D: rows in several groups, each row roughly a mix of its group's directions (some rows in no group):
D (111 x 11):
[[ 20  -3 -10   8  56   9 -28   4   1   8   8]
 [-19 -14 -28   5   8 -26  24  13  -5  14  40]
 [ -2   5 -38  -3 -28  32  34  -9   3  -9   7]
 [ 29  21  -4   7  14   8  26  15  25  38  -8]
 [ -7  -5   7  -8  55   9 -13 -30   5 -15   1]
 [  7  23  35  10  -1   5  -8 -12   0  50  -5]
 [  5  -3 -10  30  15 -13   1  27   0 -40  30]
 [ -5  -9  -6  44 -46  10   7   6   0  -8  15]
 [ 15 -17 -26  35 -19  25 -19  28   2   0  12]
 [ -2 -13  -7 -17   3  -8  -4 -35  -4  51 -14]
 [-37 -21   7  10 -13 -10  -3  28 -11  10  38]
 [ 12  32  38  -1   6  -4  -6 -19  -5  40   3]
 [  3   4   1  53 -18   4  17  -2  -8  28  19]
 [ 18  27 -24  23 -20  20  24 -11   7  26  13]
 [ 47  -2  35  18   5  -8  13  12  18 -11 -12]
 [-15 -10  13 -15   6  15  43 -22 -26 -16  21]
 [ 24   2 -20 -48 -21  -5  -2 -24 -16  -9  -1]
 [  8  12 -19  11   3   6  50  19  -4 -23  23]
 [ -4  10  32 -25  13   3  23  -5 -40  15 -19]
 [-13  20  -3 -13  39  20  -7 -26 -20 -29  -3]
 [  2  19 -16 -43 -16   3  30 -15 -27  -1  -7]
 [  4   6   0 -43  11 -13  11 -15 -41 -14 -14]
 [ 36  -7  -1 -24  34 -10  26  11  -3  11  25]
 [ 24   1 -46  -9  20  21  11 -24  15  -7 -10]
 [ 49 -12  -7 -11 -10  -9  22  -7  -2  14  33]
 [ 35   0  35 -15 -13  20  10   4 -28 -21   4]
 [  1  11 -13  -2  29  20 -22 -29 -16 -39  11]
 [ -9 -36  24  25  16 -13 -15  36  -5   1 -13]
 [-10   5  -5  32   0  28   3   0  47  15  18]
 [  1  10  -4 -42  46  -5 -15 -13  -8  10  -8]
 [  4  -1  19  43  -8  -4 -18  26  30  19   9]
 [-20 -27  18   4  46  15   9 -21  -1  -4  15]
 [ 20   3 -11 -43 -20  13  13 -25 -28  -7  -9]
 [ 44 -10  29   5   9  28  -4  10  23  13   8]
 [-13  27   6 -22  40   1   7 -35 -20   2  -3]
 [ 22   9  16 -27  48 -12   3   3  15  13 -17]
 [ 13  10 -11  -9 -45 -17  -2  28 -16  18 -22]
 [ -1 -21  27  12  25  -5 -35  25 -10 -23  15]
 [ 14   7  27  34   4 -21 -33  27  18  -1   1]
 [ 13  29  32   9  13 -11  -5 -17  17  24  33]
 [ 22  -4  10 -54  -1  -4 -28 -11 -11  -2  -8]
 [ -3  21  32 -18  12  11  34 -22 -25 -12  12]
 [ 25   9  25 -22  22 -44  -4  13 -12  -8   5]
 [-28  -3  14   5 -39   5 -31 -18 -17  -2 -23]
 [  3   3  -1  -5 -42 -14  21  40 -16  17  -7]
 [-36   3  11  35 -22  13  30  14  -2  15   8]
 [ -6  13   5  -5  46  22 -10  -5  15 -27 -28]
 [  9   3  15 -32  53 -13 -11  -7   0  -1 -12]
 [ 25  10  34 -29 -35   8 -18   6  -7 -17  -4]
 [  5   5  -8 -44   6 -14  14 -22 -39 -16  -2]
 [-28  -6  27   6  12 -18   1 -22  30   3  35]
 [ 25   4  28  25   2  16 -35  25 -17  13 -10]
 [ 33  16  14   0  20   9  11  -2  30 -38 -10]
 [ -4 -14  17  45   9   8 -23  11  31  20   7]
 [ 34  -9  17   4 -30 -16  13  12  35 -20  -5]
 [-17 -23 -22  -5  32  22   2 -37  11 -12  13]
 [ 15  17 -31 -37 -26   4   9 -25  -2 -15 -12]
 [ -7 -22  22  17  29 -10   7  -8   7 -18  45]
 [-27  17 -14 -42 -22  -7  20 -11   0  25  -9]
 [ -5 -10 -34  15  13  12 -15  -8  40 -27  15]
 [-23 -19  35   5 -15 -19 -34   8 -11  24   8]
 [ 18 -30  20  46   8 -15 -10  19   8   3  11]
 [-27 -13 -12  31 -13   0 -15 -23 -29   3  30]
 [-16  -3 -20  18  18  10  -8  13 -20  51   8]
 [  6  24  22 -24  11 -11  30  -8 -22 -28  23]
 [ 24  30  -3 -16 -25 -22 -22  15 -15   0 -30]
 [-48   4   3 -12   6   1  14   9 -39 -15 -11]
 [ 22   1  51   9 -16  29   9   8 -15  -4  -4]
 [ 19  19  19 -22  16 -50  -8   0   6  14 -11]
 [ 14   7 -37  32 -11  37  -6  12   3  11  15]
 [ 26   3 -29 -10  22  27   3 -31  13  -1 -26]
 [ -3   6 -34 -36 -15  14  -8 -29 -10 -18 -21]
 [  4   5   3 -40  19 -11   1 -26 -40 -11 -15]
 [  3   6 -29  14 -12 -16  25  11 -14 -37  31]
 [ 15  11  16 -31  51 -13   0  -6   9   5 -14]
 [  8  22  33  17   2  -3  -7  -9  16  45  18]
 [-15  -4  37 -32  26 -26   0 -11 -12 -12 -18]
 [  2  14   5   1   7 -20  39  31 -17 -24  26]
 [ 25  -3 -10  51 -12  10  -3 -14   3  -6  29]
 [  5 -24  30  -1 -30 -39  13  14  19   3  -6]
 [  5 -11  -2 -14  -6 -17  14 -28  -6  55  -1]
 [ 10  -1 -18 -23 -17 -39  18  17  -9 -13  32]
 [-18 -12 -15  38 -17   1 -13 -21 -21   0  34]
 [  7   4  -2  -3 -46 -16   8  36 -14  23 -14]
 [ 27   8 -34   3  18   6 -19 -28  -1  19  29]
 [  3 -13  16  24 -13  -6 -25   1   2  53  -7]
 [ 10  24 -15  14  44  16   0 -28  -9  17  16]
 [ 18   1  15 -11  30   7   5  42  21   6 -29]
 [-24  34  10   0 -16  16  12   1  -9 -26 -37]
 [ -7   3  12  24  16  37 -24 -17  15  12 -32]
 [  6  -2  19  37 -25 -10 -12  39  15  19   2]
 [-31 -11  14 -39  26 -15 -14  10 -16   2 -21]
 [-13   3 -31  32  37  -8  32  -6  -2   1  -4]
 [  6  22 -20 -32  -5 -26  -6 -24  21  20 -25]
 [-38 -18  15  -7  27  -9 -17  11 -33  13  -9]
 [ -8   6 -18  30  30  21  -6   5 -20  37  11]
 [ -3   3 -12 -41  16   6  12 -25 -31 -21 -17]
 [  1  -5  27 -35 -23   5 -35  -5  10  26 -11]
 [ -6   3 -37  28  -3 -27 -26  -3  28 -16   6]
 [ -8  10 -40 -35  -7   5 -16 -22   1 -22 -20]
 [ -3  23 -19 -45 -25 -29  -1 -12   2  -1 -10]
 [  1  33 -13 -19  12  18  16 -39  18  -2  22]
 [  9  -5   6 -44 -34  -7 -36  -1   4  -2   8]
 [ 11 -13 -34 -39 -11 -10  10 -26 -10  21  13]
 [ 33   1  32   5 -23 -12  22   1  23 -27 -11]
 [-16  -3 -19  22 -56  11  10   6  -5   7  10]
 [ -3   5  38  33 -11  24  -6   6  -2  29 -22]
 [-30 -32 -37  -1  21  10 -14  -8   6  20  12]
 [-34   7 -32  -7  25  19 -17  -8 -26  18   9]
 [ 23  -4  38  -2 -22 -24  21  -1  20 -25 -12]
 [ 16  15 -26 -13   8 -35 -23  27  22 -18   2]]
one row of each group, then the others: which group is each in?
[ -6  22  12 -37  22 -18  13 -40  -6   5  -3] | (58)
[-15 -26 -10  30  36  30  -3   3 -15 -18   3] | (8)
[ -2   6 -25 -21 -37   7  27  25 -13  -3 -25] | (64)

[ 30 -14  33   1  18  32  -1  19  18  16  14] | (8)
[-10   7  -9   4  -5  27  30 -23  25  13  37] | (64)
[-39 -19   7  19  25  -5 -31   3  10  25  -8] | (8)
[ 23 -25   3  19 -30  -4  -4  38  28  -6  -2] | (58)
[51 11 -7 15  7  6 -2 -8 39 -4 -3] | (8)
[-13 -28  22  14 -25 -34   3   9 -16  30   3] | (58)
[  9  34  39   1  12   1   4 -13   5  38  10] | (64)
[ -7  -4  -2  -8  48  15 -15 -41   6  -9   0] | (64)
[-34  10  -3  36 -17   0  37   1  -2  21  -2] | (8)
[-16  27   1 -24  29   0   5 -41 -24   6   0] | (58)
[-33  -8   0 -41  18  -8 -15  18 -14  15 -22] | (58)
